Families of rows that turns and mirrors carry onto each other, the same ones carrying the whole set onto itself: the rest of each named row's family, in list order:
4 families of 8 rows:
sen: [+1.54 -2.38 -0.47 -0.18 -2.06 +0.19 +0.49 -0.07 -1.75 +1.51]
velop: [-1.75 -0.90 -1.02 -0.75 -1.05 -3.03 +0.82 +2.08 -0.23 -2.07]
rulo: [-1.75 +2.50 -0.43 +1.79 +3.72 -2.30 -0.31 +1.05 -0.29 -0.95]
dulam: [+0.69 +1.42 +1.84 -2.16 +2.71 +0.11 +0.00 +2.46 -1.93 -2.73]
ras: [-0.83 -0.33 -0.96 +2.95 -1.42 -0.87 -0.41 -2.42 -0.23 +0.32]
pudaf: [-1.16 -0.95 -1.17 +2.45 +0.55 -1.10 -3.38 -1.39 -0.50 +1.00]
laki: [+2.03 +0.34 -0.05 -2.55 +1.49 -0.76 +1.05 +3.15 -2.63 -0.73]
meza: [-1.78 +3.75 -0.80 -0.03 -1.47 -0.68 -0.56 +1.41 -2.47 -0.61]
Geken: [+0.41 -3.84 -0.48 -0.24 +3.05 -1.58 -0.42 +0.01 -1.30 -1.71]
piti: [+2.51 -0.87 +0.73 -0.66 -2.92 +0.07 +0.29 -0.31 -1.98 -0.01]
Riki: [-1.54 -1.40 -0.09 -0.81 -0.65 -3.35 +0.96 +0.69 -1.04 -3.03]
reg: [+0.49 +3.18 -0.75 +0.11 -1.02 -0.27 -1.95 +1.73 -1.82 +1.99]
Sel: [-0.05 +0.64 +0.91 +2.75 -0.58 -2.05 -2.12 -2.57 -0.69 +0.67]
Bet: [+2.35 -0.28 +1.39 -0.41 -1.99 +0.40 +1.73 +0.08 -2.84 -0.33]
megig: [-0.65 +1.77 -0.81 +0.09 +4.09 -2.04 -2.84 +1.84 -1.35 -1.21]
ruv: [+1.63 -2.68 +1.69 +0.80 +2.68 -0.08 +0.17 -1.33 +0.27 -1.78]
Gilat: [+3.10 +0.17 +0.08 -0.30 +2.86 +1.65 -2.08 -0.75 -1.17 +0.83]
duta: [-0.02 +4.28 -1.70 +0.30 -0.97 -0.78 -0.95 +1.19 -2.04 -0.05]
gul: [+0.02 +4.01 -0.90 -1.42 -1.38 -0.97 +0.09 +0.24 -0.95 +0.49]
fudil: [-2.51 +1.35 -0.55 +1.18 +3.27 -1.15 -2.13 -0.02 +0.68 -2.10]
luzo: [-2.43 -1.23 +0.99 -0.22 -1.21 -2.89 +0.71 +1.47 +0.31 -0.74]
dumip: [-2.20 -0.79 -1.29 +0.19 -0.82 -3.47 -0.26 +2.48 -1.95 -0.53]
Zogo: [-0.65 -2.97 +2.06 +1.48 +3.21 -0.35 -0.32 -0.66 -1.60 -1.60]
vofen: [+1.15 -1.50 +1.55 -1.73 -1.89 +0.97 +0.09 -1.42 -2.28 -0.17]
Siv: [-1.85 +1.24 -1.07 +1.44 +4.13 -0.89 -1.66 +1.41 -0.37 -2.09]
Mus: [-0.57 -0.43 -0.61 +3.70 -0.72 -1.74 -1.66 -1.30 +0.20 +0.41]
befu: [+1.26 +0.81 +0.27 -2.86 +1.95 +0.85 +0.23 +2.39 -2.52 -2.51]
kob: [+1.80 +2.25 +0.17 +0.26 +3.08 +1.58 -0.95 -1.88 -2.87 -0.38]
bemin: [+0.69 -3.88 +1.35 +0.51 +2.17 -0.10 -0.45 -0.10 -0.28 -2.04]
nubeg: [+2.37 +1.27 +0.68 +1.61 +2.23 +2.18 -2.23 -1.01 -2.16 -0.01]
pudom: [+1.39 +2.53 +0.93 +1.56 +1.94 +2.64 -1.38 -0.64 -1.18 +0.64]
Votu: [-0.56 +0.32 +0.27 -2.72 +2.43 +0.69 +1.91 +2.19 -1.92 -1.77]

Same family as kob: rulo, Sel, gul, luzo, Zogo, vofen, Votu
Same family as ras: dulam, meza, Riki, Bet, ruv, fudil, pudom
Same family as megig: sen, pudaf, laki, Geken, reg, Gilat, dumip

Families of rows that turns and mirrors carry onto each other, the same ones carrying the whole set onto itself: the rest of each named row's family, in list order:
5 families of 8 rows:
Tedoz: [-0.03 +1.46 -1.21 +1.65 -1.06 +1.44 +1.17 -1.56 -1.01 -2.37 +1.67 +1.07 +1.23 +0.71 -2.43 +3.27 +4.88 -4.46 +1.78 -0.88 -2.98 +2.86 +0.40 +1.06 +4.13 +0.87 -1.14]
nuda: [-2.58 +3.33 +2.44 +2.12 -0.87 +2.82 +3.94 +3.58 +0.01 -1.57 +1.53 +0.30 -1.81 +0.61 -4.86 +1.43 +2.97 -2.40 +2.62 -0.99 -1.85 +0.01 -3.91 +0.71 +3.54 +1.94 +0.23]
pavim: [-1.55 +3.59 +1.11 +2.17 +1.60 +1.10 +2.35 +0.44 -1.04 -1.53 -2.08 +2.47 -0.12 -2.42 -3.56 -2.76 +1.04 -1.11 +3.21 -1.75 +0.37 +1.55 -0.03 +0.43 +4.37 +1.28 -1.74]
lukom: [+1.10 -2.12 +1.70 -0.32 -2.51 +2.49 +2.27 +0.02 +1.95 +0.14 +3.58 -3.76 +0.44 +0.68 -0.20 +2.50 +2.57 -2.30 +0.54 +2.23 -1.88 +0.97 -0.81 +0.82 +1.41 +0.53 +1.96]
Dila: [+0.07 +1.38 +1.44 +2.23 +3.04 +2.15 +1.53 +1.82 -2.04 -1.84 -2.08 +1.56 -0.71 -2.44 -3.00 -1.61 +0.22 -2.44 +3.56 -1.95 -0.68 +2.66 -0.20 -0.57 +4.12 +1.16 -2.30]
zun: [-4.42 +3.11 +2.55 +3.28 -0.14 +1.35 +3.96 +2.27 +0.35 +0.16 +1.71 +0.75 -0.37 -1.30 -2.57 +1.60 +5.00 -4.28 +1.48 -1.24 -0.27 +0.66 -1.44 -0.66 +3.97 +2.60 -0.41]
zemiz: [+3.17 -2.70 +1.47 +2.26 +1.50 +1.08 +0.13 -1.79 -0.81 -0.05 -0.49 -2.24 +1.08 -0.46 -0.77 -2.42 -0.26 -2.83 +3.26 +1.00 -1.63 +2.52 +0.95 -0.22 +1.92 -0.75 +0.39]
Kisa: [+0.23 +1.58 -0.49 +2.19 -1.41 +2.70 +0.79 -1.80 +0.10 -2.26 +1.17 +0.76 +2.25 +0.61 -2.67 +1.20 +3.89 -3.60 +1.81 +1.42 -3.38 +3.89 -0.64 +2.12 +3.80 +0.64 -2.97]
viti: [-1.85 +3.98 +2.29 +1.36 -1.68 +1.71 +4.47 +1.32 +0.71 +0.55 +1.86 +0.75 +1.01 -1.60 -2.28 +2.21 +4.41 -3.10 +0.24 -0.91 -1.10 -0.89 -2.78 +0.67 +3.23 +3.32 +1.02]
pedit: [-0.11 -0.36 -0.91 +4.36 +1.85 +2.23 +4.12 +0.37 +3.45 -0.22 +3.11 +1.00 +0.99 +1.52 -2.57 -0.36 +1.18 -2.75 +0.23 +0.00 +0.77 +1.81 -1.72 +1.13 +4.58 -1.71 -0.37]
rutaf: [-0.89 -0.35 +0.97 +0.87 -3.25 +0.17 +3.32 -0.64 +2.66 +0.15 +3.61 -3.31 +0.93 +1.17 -1.09 +1.90 +3.46 -1.39 +0.56 +2.59 -1.06 -0.31 -0.86 +1.73 +1.26 +0.41 +2.48]
vot: [+2.43 -3.29 +0.35 +1.83 +0.39 +1.13 +1.83 -1.99 -0.24 -1.56 -0.29 -2.90 +1.52 +0.38 -0.47 -1.50 +1.22 -1.23 +3.04 +1.30 -1.25 +3.45 +1.21 +0.45 +1.38 -1.58 -1.28]
paziv: [-0.50 +0.96 +3.35 +3.73 +0.20 -0.13 +5.01 +1.63 +1.27 +0.52 +1.25 -1.95 -2.79 -0.14 -2.16 -1.96 -0.83 -0.30 +1.87 -0.19 +1.79 -0.82 -1.05 -0.10 +2.40 +0.79 +2.97]
vize: [-0.96 -0.31 -1.35 +0.96 +0.24 +1.61 -0.58 -0.15 -1.28 -2.27 +0.36 +0.00 +2.51 -0.33 -1.95 +1.95 +4.69 -4.67 +2.34 +1.16 -3.98 +2.36 -0.18 +0.66 +2.21 +0.59 -2.47]
gikir: [-0.96 +0.18 -1.70 +4.38 -0.31 +2.36 +4.66 -0.19 +3.43 -0.01 +1.14 +1.95 +0.53 -0.40 -3.43 -1.23 +1.21 -1.74 +0.39 +1.10 +0.57 +0.72 -1.54 +1.39 +3.05 -1.10 -2.60]
Pabe: [-0.82 -0.47 +3.60 +1.42 +0.93 +0.90 +3.68 +2.77 +1.63 +0.58 -0.13 -2.82 -1.02 -1.99 -1.64 -2.96 -1.20 +0.70 +2.29 +1.47 +1.24 -0.50 -1.47 +0.12 +1.21 +0.65 +1.37]
kedav: [-0.88 +0.78 +3.30 -0.89 -0.99 -0.44 -0.91 +1.31 -3.61 -1.21 +0.31 -0.61 -1.11 -1.18 -0.23 +1.16 +2.51 -3.86 +3.13 -0.96 -2.42 +0.90 +0.64 -0.31 +2.01 +2.84 +2.07]
mul: [-0.18 -0.82 +0.84 +0.85 -2.39 +0.79 +2.98 -1.99 +1.57 -0.73 +3.59 -2.51 +0.98 +1.90 -0.28 +0.56 +3.35 -2.84 +0.93 +1.16 -3.09 +0.01 -0.29 +1.67 -0.33 +0.82 +3.00]
murar: [-3.27 +4.32 +2.06 +1.28 -0.52 +1.19 +3.00 +3.14 +0.84 -0.20 +1.82 +1.21 -1.35 -1.65 -3.65 +1.82 +2.47 -2.60 +1.07 -0.66 -0.51 -1.13 -2.28 +0.72 +3.96 +3.10 +1.51]
dus: [-2.27 +0.08 +4.25 +1.80 +0.16 +0.70 +3.15 +1.10 +0.67 +0.74 +0.06 -3.23 -1.65 -0.44 -0.16 -2.37 -1.34 -0.66 +1.56 +1.47 +0.80 -0.94 -1.69 -0.11 +1.81 +2.35 +2.64]
busif: [+0.63 +0.81 +1.24 +0.48 -1.74 -1.01 +2.57 +0.98 +2.84 -0.32 +3.79 -0.99 -0.02 +1.99 -2.74 +1.86 +3.13 -1.39 +0.84 +2.43 -2.10 +0.97 -0.21 +1.53 -0.76 +0.98 +2.72]
terev: [+2.97 -2.51 -0.37 +1.40 +0.68 +0.11 +0.50 -0.81 -0.36 -1.88 -0.10 -2.69 +0.06 +0.80 -1.60 -1.67 -1.19 -0.69 +2.72 +2.16 -1.93 +0.82 +0.19 +1.25 +0.69 -1.16 +0.89]
rifa: [+1.78 -2.90 -0.32 +1.52 +1.71 -1.70 +1.12 -1.75 +0.72 -0.87 -0.58 -1.93 +1.60 -1.19 +0.39 -0.71 +1.53 -1.89 +1.89 +2.14 +0.49 +2.48 +1.81 +0.36 +1.66 -0.64 +0.51]
nizu: [+0.47 +1.72 +3.89 -1.58 -0.21 +0.59 +1.28 +1.68 -2.35 -2.80 +0.12 -1.37 +0.58 -1.11 -1.75 +0.98 +2.62 -3.54 +2.86 -0.15 -2.62 +2.87 +2.56 -1.37 +2.95 +2.66 +1.74]
masi: [-4.61 +4.06 +1.07 +1.80 -1.99 +2.06 +3.38 +2.04 +0.60 -0.87 +2.35 +0.91 -1.64 +0.01 -2.76 +0.73 +3.89 -2.76 +0.35 -0.09 -0.84 -1.59 -1.74 +0.08 +2.63 +2.50 +0.29]
feba: [-0.54 +0.50 -0.75 +4.94 +0.48 +3.56 +4.45 -1.09 +3.43 +0.29 +1.61 -0.81 +0.49 +0.74 -3.21 -2.85 +1.14 -1.65 +0.49 +1.91 -0.11 +0.10 -1.44 +0.14 +2.54 -1.14 -1.48]
goriz: [-0.70 -0.10 +3.28 -0.26 +0.48 +0.85 +3.84 +2.23 +0.85 +0.85 +0.32 -2.00 -1.92 -2.31 -1.11 -1.44 -0.28 +0.12 +1.96 -0.91 +1.83 -1.28 -0.16 -0.88 +1.97 +1.15 +3.25]
bosa: [+0.05 +0.93 -0.62 +1.11 +0.73 +0.67 +0.05 -1.33 -0.69 -1.10 +2.32 -0.35 -0.42 +0.31 -3.91 +2.47 +5.93 -3.98 +4.34 +0.31 -1.77 +2.38 +0.72 +1.30 +4.51 -0.17 -1.55]
nudu: [-0.76 +0.77 +3.06 -0.76 -0.94 -1.23 +0.93 +1.51 -2.73 -2.25 -2.13 -2.61 -1.21 -2.08 -1.83 +1.03 +3.30 -1.48 +4.33 +1.14 -2.07 +0.68 -0.35 -0.07 +0.61 +2.97 +1.07]
ner: [-0.92 -0.19 -1.10 +3.49 -0.67 +2.90 +3.41 -1.26 +3.24 +1.46 +1.35 +0.08 -0.26 -0.59 -2.04 -1.18 +1.01 +0.08 +0.89 +0.64 +1.05 -0.28 -3.38 +2.58 +2.85 -0.94 -1.53]
kip: [+0.79 +1.19 -1.75 +2.27 -0.62 +2.43 +0.41 -0.85 -0.83 -1.72 +1.79 +1.83 +1.07 -0.01 -3.32 +0.68 +5.01 -4.90 +2.02 -0.52 -3.27 +1.89 +0.90 -0.06 +2.78 -0.66 -1.96]
sep: [+0.14 +0.81 +4.05 -1.24 +0.18 -0.06 +0.16 +1.37 -2.80 -1.77 +0.38 -3.67 -0.31 -0.86 -0.70 +1.55 +2.43 -2.12 +3.72 -0.49 -2.32 +1.58 +0.47 -0.18 +2.27 +2.64 +2.86]
vef: [-0.93 -1.00 +0.15 +0.08 -1.81 +1.24 +4.20 +0.25 +0.79 +0.16 +3.56 -3.94 -1.85 +0.88 -1.78 +2.32 +3.68 -2.96 +1.27 +1.43 -3.16 +0.19 -1.19 +0.83 +0.57 +1.69 +2.64]
bos: [+1.43 -2.47 +0.51 +0.56 +0.70 +1.84 +0.14 -0.85 +0.21 -1.94 -0.37 -2.03 -0.73 -0.04 -1.54 -2.45 -0.84 -0.28 +3.50 +1.36 -0.45 +3.51 +1.92 +0.59 +2.50 -1.50 -0.78]
lileb: [-1.42 -0.43 +0.91 +3.09 +2.55 +2.09 +2.48 +0.85 -2.12 -2.18 -2.75 -0.66 -0.18 -2.60 -1.68 -1.20 +1.39 -2.84 +3.63 -1.31 +0.77 +1.52 -1.89 -0.47 +6.01 +0.28 -2.04]
gipu: [-1.51 -0.08 +4.73 -0.53 -0.27 -0.65 +1.31 +2.73 -2.40 -3.02 -1.26 -2.01 -1.13 -0.77 -1.53 +0.13 +0.70 -4.42 +2.47 -0.82 -2.71 +1.36 +1.00 +0.03 +2.88 +1.78 +2.16]
Kaze: [+0.03 +0.76 -2.69 +5.18 +0.75 +2.14 +3.13 -1.20 +2.42 +1.33 +2.86 +0.10 +0.80 +0.30 -2.64 -0.15 +3.15 -0.56 +1.69 +1.72 +0.48 +0.17 -2.20 +0.58 +1.77 -0.40 -1.67]
Fip: [-1.20 +2.12 +1.66 +3.20 +1.91 +2.32 +0.59 +2.25 -1.77 -0.18 -1.70 +1.11 -1.57 -2.28 -3.20 -2.29 +0.29 -2.75 +2.66 -0.26 +0.69 +1.00 -0.45 -1.76 +4.92 +0.85 -2.43]
tof: [-0.86 -0.47 +2.75 +2.46 +0.03 +0.47 +5.04 +3.18 +1.51 -1.40 -1.38 -1.30 +0.26 -0.89 -0.49 -1.78 -1.45 -0.28 +0.17 +0.89 +0.40 +0.13 -2.76 -0.28 +0.72 +1.43 +2.26]
nal: [-0.49 +1.70 +1.96 +4.61 +2.32 +0.17 +0.28 +1.26 -0.75 -1.86 -1.89 +2.02 +1.52 -1.39 -2.37 -2.34 +0.09 -1.95 +2.99 -0.43 +0.99 +1.33 -0.01 -0.23 +4.10 -0.33 -2.17]

Same family as bos: pavim, lukom, Kisa, viti, nizu, goriz, ner
Same family as rutaf: Tedoz, Dila, vot, gikir, Pabe, murar, sep
Same family as terev: zun, paziv, vize, vef, gipu, Kaze, nal
Same family as rifa: nuda, pedit, busif, bosa, nudu, lileb, tof

